Where one turn sends some rows of the set: a few examples, then the rows asked
Q576: 0 -33 9 -2 -23 -19 -34 -24 33 31 20 11 -19 38 -20 6 -21 -6 16 -22 30 -3
 34 -6 -20 20 7 26 -28 2 38
Q358: 38 -33 -18 20 -22 -7 -15 38 36 -12 7 22 -27 -4 5 -9 -37 -9 0 16 -3 15 49
 16 -14 34 -20 4 31 -27 13
Q380: 29 -22 22 9 -24 56 -12 -4 6 -26 23 24 -23 33 -9 -20 -23 6 6 -16 -4 -36
 21 -40 43 19 10 3 31 11 4
Q297: 34 22 -26 -44 1 38 -28 31 -13 14 14 15 -15 20 -20 28 4 13 20 12 -13 -37
 -25 14 -17 23 -2 6 30 4 25
Q231: 15 -15 -32 -33 0 25 -14 37 -14 22 35 -1 -10 -3 -1 15 6 10 30 -19 -37 5
 16 4 -21 -32 2 35 19 -47 38
Q793: -1 -22 -1 30 -22 15 -2 43 24 31 -16 35 -6 41 26 12 -8 -7 47 -8 47 9 -16
 -8 -24 -27 9 4 4 1 -7
Q229: 15 -4 35 -16 -16 24 23 10 -9 -7 25 19 -2 -5 -3 10 36 16 -2 22 -3 4 -13
 -2 -18 -37 -18 1 -17 -48 8
Q345: 6 8 -6 24 -1 13 -9 14 18 20 -32 -8 -13 3 -5 19 7 5 17 -1 2 21 -8 17 -9
 -2 16 47 26 25 55
Q583: 2 -14 -7 22 -24 34 8 -19 -41 -8 3 2 -18 34 9 -24 0 -6 37 -29 -19 16 32
 -7 -39 -19 13 38 11 -40 18
Q52: -5 23 13 -49 3 20 7 22 23 5 -2 44 -21 32 -2 -6 -36 -5 13 4 -1 -35 -28 -1
 1 18 -21 47 5 27 -15
Q740: -2 18 -44 37 -41 39 -7 24 18 11 -11 16 -70 -9 -3 -26 32 -20 -7 8 -11 -21
 2 -10 -29 24 -38 8 16 8 -2
Q79: -9 2 -19 3 -32 17 -24 20 -8 27 35 28 -43 4 34 1 36 -15 26 50 2 -20 2 -34
 -43 -26 -24 16 -20 -13 36
Q483: 3 32 -18 0 -2 39 -10 -31 9 -27 31 -19 -46 -17 8 -26 13 -18 -1 -26 12 -22
 -27 -24 -20 -10 -22 -11 11 -8 26
Q998: 0 3 -11 8 -30 -22 -47 -10 18 21 -1 11 -12 49 0 -28 -4 -13 43 -11 -17 -13
 -35 -24 -38 49 2 2 25 -9 14
Q647: 6 7 -12 8 -18 -3 -13 -10 44 -2 63 15 -20 40 -30 6 27 -31 20 3 -18 -17 30
 31 -10 25 1 -11 36 -13 -10
Q102: -7 -29 -10 24 31 -3 -37 6 -15 19 24 33 -19 1 8 -1 -53 -1 27 -3 -11 -13 4
 -24 -33 30 -36 9 -17 22 -12
Q662: -5 4 45 -26 10 36 38 14 -18 31 35 6 -15 19 -9 2 19 -5 -10 15 7 -9 -1 -7
 -8 -36 2 0 19 12 6
Q663: -19 -28 23 8 -5 39 -29 5 15 -5 -27 -11 -29 24 2 -1 32 -17 25 12 24 29 5
 18 -23 -24 -8 29 1 -3 41
Q212: -15 -36 -20 28 10 25 -23 13 55 10 13 14 -30 -2 13 -17 -26 5 6 -15 20 -24
 11 -10 -15 28 -21 62 13 35 -15
Q354: -11 -22 -68 34 -37 1 -27 48 13 -8 40 -14 -16 1 -2 -12 -24 -4 34 13 9 13
 6 -7 -6 8 -41 30 28 -13 -5
Q528: 14 -16 11 -21 1 39 -15 14 8 -10 9 28 -5 -3 15 4 -25 -28 24 -34 -44 -38
 18 -25 35 17 -24 -10 30 20 -9
Q280: 8 -23 31 19 -24 -4 -9 40 32 43 3 31 -18 39 -3 -18 1 6 36 -16 -18 -36 25
 39 -31 25 1 -17 -2 10 5
Q537: -8 -33 -3 -25 -9 -2 -9 17 3 11 19 46 -53 27 3 -55 -19 -16 25 24 16 1 -4
 -38 28 4 -22 18 -23 25 2
Q39: -2 1 -11 3 -19 58 20 1 36 -8 11 -21 -29 -3 7 -15 16 -19 2 -5 -41 -34 -8
 -3 -21 12 -33 27 -45 29 0
Q551: -6 -27 24 22 -10 16 -23 1 4 -2 62 4 -58 34 -22 -13 7 -7 26 16 51 -9 44
 -6 -9 2 8 14 -17 -9 -12
Q794: -8 35 -25 23 7 -4 -25 35 27 12 -2 -17 -21 53 26 -24 16 -14 19 -8 0 3 -27
 11 -33 -11 -24 31 1 -8 -35
Q94: 17 -8 -22 -7 -8 31 -10 8 -2 46 33 -3 -12 27 -10 -2 -17 -10 -2 -18 2 -55
 6 -38 15 29 5 -22 19 26 -33
Q774: -7 17 15 0 3 4 -34 12 6 3 4 28 -28 39 0 -7 1 -10 18 -31 8 23 33 17 -30
 11 12 -40 35 -23 -24
Q753: 27 5 -29 -6 -4 34 3 31 27 14 8 12 -6 -13 11 -49 -18 47 -17 10 13 -20 -21
 -31 2 -19 -27 8 -12 8 28
Q964: 2 -20 13 46 36 22 -17 26 5 -13 24 27 -43 -11 -2 -37 -39 10 40 -29 -29 8
 11 -8 -24 4 -24 39 3 5 3
Q386: 3 20 -11 -12 -71 32 11 1 18 -15 25 22 -30 31 35 9 12 9 -3 -14 -7 -40 -3
 -2 -14 20 -28 9 -3 -26 55
Q584: 23 21 17 15 -32 22 15 24 -35 -1 15 -14 -13 26 -20 9 29 -20 13 -9 -7 6 4
 11 34 -30 7 -7 28 -27 -8
Q107: -17 11 -17 -3 -12 -12 -48 12 14 21 8 26 4 4 0 12 15 18 12 -41 12 34 -25
 -12 -9 -42 -18 29 5 -1 -25
Q241: -1 -28 10 30 -26 -10 -46 43 -13 16 23 -10 -23 3 -21 -21 -31 0 4 32 -51
 -40 17 8 4 21 -25 23 12 0 16
Q83: -29 -2 -7 -4 -48 21 34 3 13 -4 42 -6 -36 30 23 4 5 10 29 -37 -4 -33 30
 -14 -2 9 -20 2 2 -17 -52
Q217: 19 -43 -17 25 -27 4 2 -45 6 -13 2 49 -41 17 11 -49 20 11 29 -2 -5 10 19
 -11 -1 21 -4 17 -9 3 29
Q835: 40 29 -19 -15 -42 35 -6 40 -2 -7 -11 4 12 -14 -8 -30 -18 -6 -7 -16 -14
 -19 -22 -31 5 1 -21 -7 -2 -27 30
Q328: 31 -8 10 9 -3 -23 -19 -1 -11 34 42 -3 -31 26 -27 13 -11 20 53 -22 9 1 29
 -14 1 -4 27 -1 -21 -7 24
Q272: 31 -43 0 -1 -33 19 18 34 -7 -13 33 -36 -23 30 31 -3 -30 -6 17 17 1 -22
 25 -19 3 15 -30 13 -27 -8 -22
Q776: 16 18 -38 14 8 14 19 41 16 37 5 12 -1 -36 -3 -11 -5 0 -10 -17 -44 -8 -20
 2 3 -17 -32 8 23 -3 -7
Q454: -1 2 6 -6 -17 5 -22 -20 -2 -26 29 -41 -19 -1 18 -2 -24 17 10 -10 -34 -51
 4 -17 28 -19 -32 35 7 -12 -10
Q469: -15 -17 27 -14 -28 -8 -21 -3 24 28 11 20 -15 28 32 -4 29 -40 53 -11 -9
 -14 4 -22 -33 -23 -15 60 29 7 1
Q853: 3 6 -16 -2 -48 36 -37 -11 1 21 33 13 -16 1 -52 15 36 -33 -6 6 -8 -10 -18
 -34 4 -21 -11 18 -8 27 4
Q533: -13 -4 -1 -8 -39 41 -1 29 -8 -26 13 3 -37 38 22 -11 -42 -21 39 -6 -18
 -15 -9 -2 1 -16 -69 6 43 -22 14
Q268: 24 -14 -9 -7 -51 -17 -11 23 21 36 42 18 -37 29 0 19 42 -21 -9 7 3 -16 6
 -31 29 -25 -20 34 14 -15 -28
Q248: -3 -23 -15 -10 -10 -21 -17 3 29 12 47 41 -30 15 -6 -6 -32 5 45 21 -49
 -11 -11 -13 -3 6 -43 -20 22 -42 2
Q350: 2 -14 -10 10 -20 22 9 2 33 6 44 50 -30 -12 -1 20 16 -35 -2 -5 38 16 -22
 -36 -8 -31 8 4 24 -18 26
Q590: 9 12 -11 43 -19 0 -8 19 37 -21 1 -3 -35 -4 -1 -21 25 26 19 -11 16 24 8
 36 -4 -12 -5 36 -19 -29 30

Q280 moves to -> Q241
Q268 moves to -> Q794
Now these:
Q386 moves to -> Q79
Q583 moves to -> Q217
Q102 moves to -> Q528
Q94 moves to -> Q776
Q380 moves to -> Q753
Q853 moves to -> Q107

Where one turn sends some rows of the set: a few examples, then the rows asked
Q719: 11 -8 -16 -42 46 6 12 -31 63 38 -28 10 -5 -32 10 -21 5 -29 23 -10 -50 9
 2 5 -12 -3 -15 -48 4 -16 12 19 32 -10 -11 0 24 2 -25 17 -18 -52 45 -5
 -25 18
Q908: -30 -16 -12 -14 14 12 -26 -55 65 11 18 0 15 0 2 1 22 -10 -22 -82 -14 5
 12 3 -7 35 49 4 4 -28 -56 11 -4 -4 -31 13 -7 11 18 32 -38 -12 -7 37 -16
 -6
Q984: 11 -65 32 -23 56 19 11 -55 65 -6 11 25 -21 -16 -49 -1 11 41 -22 -20 -36
 12 2 8 4 24 19 -6 -9 -25 -17 31 16 52 18 -10 43 9 -7 50 0 -22 14 -1 -31
 10
Q788: -9 -18 -7 11 41 -15 -7 -22 66 24 18 36 -5 -19 -20 3 -18 -3 36 -24 -39 29
 -16 16 6 3 -7 -26 -12 -14 -16 15 11 -23 -19 0 17 -11 -32 38 -8 -50 -3
 29 -57 8
Q216: -13 21 -28 -42 41 49 1 -15 61 25 33 -40 -3 20 12 -2 15 32 3 -76 -18 -26
 4 33 10 13 -28 -1 9 9 -2 2 -6 38 -28 34 -9 35 -8 65 -9 11 5 -51 -30 51
Q824: -1 13 -27 -28 40 53 -10 -35 57 40 29 -37 -4 -1 16 -11 6 36 6 -85 -21 -11
 7 23 24 16 -32 17 -6 20 0 4 -5 26 -31 41 -17 25 -10 72 -8 10 22 -40 -29
 55
Q369: -27 -10 -33 -30 45 57 -4 -19 50 25 46 -34 4 -4 15 -31 12 13 30 -77 -21
 -13 9 20 13 14 13 5 -20 -24 -3 -15 11 58 -26 43 -28 30 -13 57 -1 17 -3
 -14 -64 24
Q96: 5 -35 3 -2 34 10 5 -15 43 -26 32 -3 -23 20 28 -13 32 12 -6 13 15 43 13 9
 -41 28 7 10 21 -33 3 36 4 12 2 -21 -6 -3 -24 75 -31 -4 63 11 -12 26
Q403: -34 -1 -30 -21 42 60 -5 -8 47 13 42 -34 3 28 0 -30 12 -2 10 -74 -14 -5 0
 34 20 20 30 8 -22 -20 5 -8 8 47 -19 45 -14 36 -15 56 -13 14 -8 -20 -54
 26
Q179: -26 -12 0 -10 22 -19 -24 -40 83 -4 25 27 14 -15 -14 -15 3 -7 17 -55 -29
 30 4 0 5 20 18 -22 -16 -14 -48 27 -3 -19 -12 -10 7 -25 9 31 -30 -21 -8
 46 -30 -8
Q683: -2 -15 12 -38 79 13 -27 -49 78 -27 48 -23 -5 -80 -16 3 -5 22 7 -49 -30
 -3 -7 -14 -10 28 -4 16 -13 -17 -23 -17 3 29 9 4 -5 -31 20 36 10 -14 19
 -12 -27 34
Q95: 17 -7 -1 -54 51 0 21 -20 59 11 -2 7 19 -34 -10 -29 32 -29 24 -12 -22 -20
 3 -15 -16 3 9 -32 -2 -19 -9 2 24 -29 30 -13 10 -17 19 30 -26 -58 29 2
 -20 23
Q707: -14 10 -2 -29 54 6 9 12 85 5 -5 -18 2 -42 16 -18 -25 -11 -32 -19 -28 -12
 23 25 28 -4 -22 -18 -4 15 -18 30 -10 -4 -21 -26 28 -30 30 45 -32 -24 19
 15 3 -3
Q200: -20 11 -25 -18 18 42 -7 -18 41 13 27 -38 -5 19 -3 -24 -1 9 15 -65 -10
 -41 6 6 20 18 4 23 -2 -3 33 -7 15 0 17 56 -14 31 -25 71 -9 -8 1 -39 -41
 59
Q215: 4 7 -19 -18 23 25 -2 -23 41 31 0 -25 1 -24 -16 -4 3 -37 -11 -75 -15 -17
 2 -7 -32 8 12 33 43 12 17 -3 -5 48 -43 34 16 -7 -29 84 16 21 -6 -13 -42
 -11
Q830: 12 -6 -1 -32 60 1 26 -1 32 27 29 -16 12 -14 -12 -20 48 -25 18 -35 -6 -67
 -13 -25 -5 11 35 6 1 -2 -12 2 31 -20 36 -11 -5 -9 11 58 -5 -29 10 -4
 -28 16
Q938: 6 -38 1 -12 62 20 -14 -42 48 -18 31 -34 6 -76 12 -51 20 -43 0 -48 -26 3
 21 -2 11 42 3 -15 -23 1 -24 17 -30 31 -3 19 9 -25 20 47 -18 -23 37 -47
 -17 19
Q427: -5 -65 11 4 33 10 10 -41 63 10 -4 -2 -42 -19 -26 8 0 27 -15 -27 -17 -1
 22 0 46 21 -12 -18 11 -6 -24 36 -16 35 39 -22 40 -6 -6 74 -17 4 18 -24
 -4 -16
Q762: 9 -25 0 0 44 43 -1 -6 32 38 18 -32 -20 -20 12 -1 32 -9 0 -60 -12 -68 4 0
 -32 3 8 37 23 -1 2 29 14 37 -38 16 -23 -5 -31 75 23 -11 5 21 -47 22
Q720: 0 19 -7 0 12 26 5 -1 68 -34 9 15 4 10 35 -15 22 11 -7 17 17 -3 -23 35
 -36 11 15 -6 19 -29 6 17 5 37 19 -31 9 -7 3 69 9 20 38 -14 -31 -5
Q715: -17 -20 -17 -9 41 15 25 8 79 29 -28 -8 -26 -29 21 2 -39 -12 9 -12 -30 5
 1 40 37 -4 -20 -24 6 -17 -21 15 2 -11 -31 -18 14 -14 -6 23 -29 -14 20
 17 -28 -11
Q553: -16 -3 -31 -23 33 42 -2 -19 36 23 28 -37 5 -2 -8 -35 -14 -4 14 -49 -18
 -32 9 -2 28 20 2 32 -4 -1 34 -26 -7 11 4 64 -16 19 -18 63 -1 -5 5 -46
 -56 48
Q14: 3 -3 15 -10 9 24 -9 -1 53 -40 21 36 -27 -1 7 -8 -4 8 -27 8 -3 40 -4 -2
 -25 18 10 -12 10 -32 9 -11 -16 17 -23 -9 14 -9 -26 88 -12 15 38 -13 22
 8
Q455: 2 38 4 -42 44 0 0 0 82 14 1 -34 2 -26 1 -20 -30 -9 -43 -59 -9 -33 21 7
 -5 3 -1 -8 1 28 8 36 -14 30 -36 -2 43 -13 31 80 -11 -21 2 -3 1 6
Q821: 2 11 4 17 21 29 16 -1 61 -39 -4 22 -5 -10 20 -21 16 13 -7 21 5 0 -13 28
 -42 13 -1 5 11 -26 10 25 1 38 27 -23 6 -13 -12 82 5 18 47 -3 -27 -6
Q894: -1 9 10 -6 9 29 -10 6 57 -42 35 25 -14 16 11 -8 -3 4 -23 11 14 30 -12 4
 -11 25 33 -11 6 -24 18 -16 0 2 -26 -11 22 -8 -17 87 -10 7 32 -21 9 11
Q661: 17 -29 2 -11 41 39 0 -44 40 43 -19 -35 -6 -1 6 18 20 -18 -22 -78 -2 -8
 -5 -9 -11 23 29 37 15 -12 1 -9 5 10 -56 33 -33 0 -34 92 -19 -7 6 -2 -15
 16
Q866: -1 -12 -5 -7 22 10 -19 -17 55 -24 37 -7 -14 28 44 -5 33 15 -6 9 31 29 16
 16 -30 28 11 0 17 -28 11 40 12 3 2 -25 3 9 -17 82 -23 -11 58 3 -9 34
Q340: 3 -45 -5 -1 57 31 -5 -33 85 -28 -9 -17 -5 -72 21 -19 1 0 2 -74 -20 9 20
 -21 35 32 9 10 -11 23 -14 0 -18 6 33 -6 -1 -2 31 60 -1 17 20 15 -33 37
Q538: -14 -51 12 -11 39 32 5 -37 43 6 1 -8 -33 -42 -44 -30 16 4 -21 -4 -36 -15
 34 9 10 32 14 -4 7 -31 -11 28 30 31 26 0 54 -8 -12 37 -10 -22 52 -29 5
 -5

Q427 moves to -> Q538
Q200 moves to -> Q403
Now these:
Q179 moves to -> Q707
Q553 moves to -> Q369
Q96 moves to -> Q14
Q762 moves to -> Q661
Q894 moves to -> Q720
Q908 moves to -> Q455
Q683 moves to -> Q340
Q715 moves to -> Q719

Where one turn sends some rows of the set: a few examples, then the rows asked
Q222: 36 9 -13 9 27 -13 2 -22 20 18 -14 3 37 -37 -33 33 40 -34 22 45 38 -13 26
 -15 -4 22 21
Q402: 25 -4 16 19 -36 35 18 -17 -13 -43 31 5 -28 -12 16 29 16 -6 19 10 44 0 19
 25 -22 22 13
Q18: -11 41 -24 1 31 -17 36 -27 22 -11 25 -13 -27 19 -2 -22 -7 20 22 21 6 21
 39 -16 -13 7 33
Q243: -6 52 -28 1 29 4 45 -37 26 -25 16 3 -3 17 3 -25 -7 18 17 4 0 24 38 -5 -7
 27 35
Q895: 6 17 3 11 -39 24 6 -6 11 -22 22 -2 -52 -17 8 30 -16 -17 16 23 43 -2 -7
 24 -24 -12 10
Q449: 39 7 -18 25 23 -5 4 -31 19 13 -6 -1 41 -36 -26 26 46 -35 33 36 49 -9 30
 -8 2 14 16
Q782: 30 -20 -23 -14 29 6 -26 -36 28 29 -15 -15 22 -11 -28 10 20 -28 34 23 71
 -14 27 -25 15 0 9
Q992: 17 -2 17 12 -36 36 20 -16 -17 -44 29 3 -34 -8 7 27 15 -11 11 11 41 2 16
 31 -20 22 14
Q572: 7 23 -10 -40 -10 27 -6 -16 79 -56 -5 -30 13 28 -3 13 -9 -40 14 -25 35
 -19 30 4 31 21 22
Q847: 11 40 13 1 -32 2 9 7 27 -39 13 11 -20 -17 6 45 -24 -20 -3 27 10 -9 -14
 21 -31 4 2
Q33: 39 -23 -14 -16 31 16 -13 -42 17 7 -20 -2 48 -8 -27 10 34 -26 24 11 62
 -14 36 -17 16 32 13
Q996: 30 4 -19 -10 30 -17 -26 -26 54 18 -20 -8 47 -13 -24 20 6 -35 27 25 50
 -22 15 -27 11 -6 -3
Q443: 4 0 0 -65 -2 30 -5 -11 52 -45 -9 -32 -9 28 -18 16 -1 -33 4 -11 34 -20 38
 -7 24 44 36
Q856: 40 3 -11 -14 34 -6 -13 -31 41 -2 -24 4 72 -9 -23 20 21 -32 18 13 40 -20
 25 -20 14 28 -1
Q638: 14 15 -1 11 -40 30 2 -8 13 -18 19 3 -50 -23 17 33 -19 -9 22 21 46 -5 -7
 17 -26 -7 11
Q240: -9 41 -28 -8 31 4 39 -33 13 -12 17 -3 -25 17 -3 -24 -4 22 17 13 7 23 40
 -11 -9 27 42
Q201: 18 -10 -52 -3 -24 -15 47 -24 12 19 38 -27 -31 -11 10 20 8 -3 -17 18 36
 10 7 5 29 25 -11
Q565: -2 -20 -4 -9 33 -17 21 -38 2 12 -11 -3 18 20 36 -10 -16 12 15 -13 36 18
 20 -12 4 5 -30
Q266: -3 -8 -10 -14 31 -11 18 -36 11 17 -19 4 19 15 39 -9 -28 11 12 -15 34 18
 9 -11 5 4 -27
Q295: -3 -10 -6 -24 36 -16 19 -31 8 15 -24 7 22 16 32 -5 -28 13 3 -9 24 15 9
 -16 1 16 -24
Q554: 25 16 -47 -8 -20 -18 56 -19 30 -3 24 -8 10 -13 13 28 1 -7 -34 9 8 7 -3
 12 29 48 -15
Q252: 0 7 -2 -16 -9 22 -23 -26 72 -46 15 -57 -7 37 -16 9 -6 -27 16 3 53 -16 38
 -10 29 -5 2
Q28: 17 14 -55 0 -24 -29 46 -17 38 11 32 -21 -10 -13 14 26 -7 -10 -21 19 21 6
 -7 7 28 16 -20
Q288: 37 14 -30 22 17 11 0 -35 27 21 -15 5 35 -41 -22 24 33 -37 35 29 53 -8 20
 -5 5 11 23
Q172: -2 -20 1 -20 38 -22 23 -31 -1 11 -17 2 21 21 30 -6 -16 14 3 -9 26 16 19
 -16 1 18 -26
Q562: 35 17 -27 6 24 3 -2 -24 29 25 -24 8 31 -43 -31 31 27 -34 25 40 41 -11 15
 -13 -1 18 27
Q84: 2 27 -6 -32 -6 33 -20 -22 83 -52 -5 -38 10 31 -16 15 -20 -28 3 -4 36 -19
 24 -8 28 18 8
Q502: 18 33 13 -2 -32 0 6 9 28 -32 10 14 -21 -22 9 50 -25 -13 1 30 9 -12 -12
 10 -33 10 3
Q757: 22 20 28 2 -27 10 25 -2 0 -62 17 15 -3 -8 4 42 7 -15 -9 18 8 -6 9 28 -27
 37 6
Q798: 4 6 8 -50 3 34 -14 -19 58 -54 -5 -37 3 36 -31 17 -3 -21 -10 3 28 -18 39
 -15 24 46 20
Q41: -9 55 -25 9 29 -18 39 -32 34 -23 23 -7 -5 19 4 -22 -9 15 23 13 0 21 37
 -8 -9 7 24
Q518: 24 -9 -45 -13 -20 -5 56 -27 4 2 30 -14 -9 -9 7 21 16 -1 -29 10 24 10 11
 10 30 56 -5
Q598: -1 -14 8 -51 -3 1 -10 -6 48 -40 13 -52 -25 35 -21 16 9 -32 14 4 42 -20
 50 -13 22 14 25
Q493: 2 7 1 -25 -11 -2 -12 -12 74 -51 18 -51 -2 34 -4 12 -1 -41 26 -9 45 -20
 43 -4 28 -7 10
Q57: 2 -13 14 -35 -1 23 -16 -21 46 -49 15 -56 -15 42 -30 11 11 -19 4 9 45 -15
 51 -16 24 22 13
Q446: 28 14 32 6 -27 5 23 0 0 -58 22 16 -1 -12 8 45 9 -8 -2 20 8 -6 13 18 -30
 39 4

Q295 moves to -> Q266
Q782 moves to -> Q33
Now these:
Q562 moves to -> Q288
Q57 moves to -> Q798
Q18 moves to -> Q240
Q554 moves to -> Q28
Q572 moves to -> Q493
Q638 moves to -> Q402
Q757 moves to -> Q847

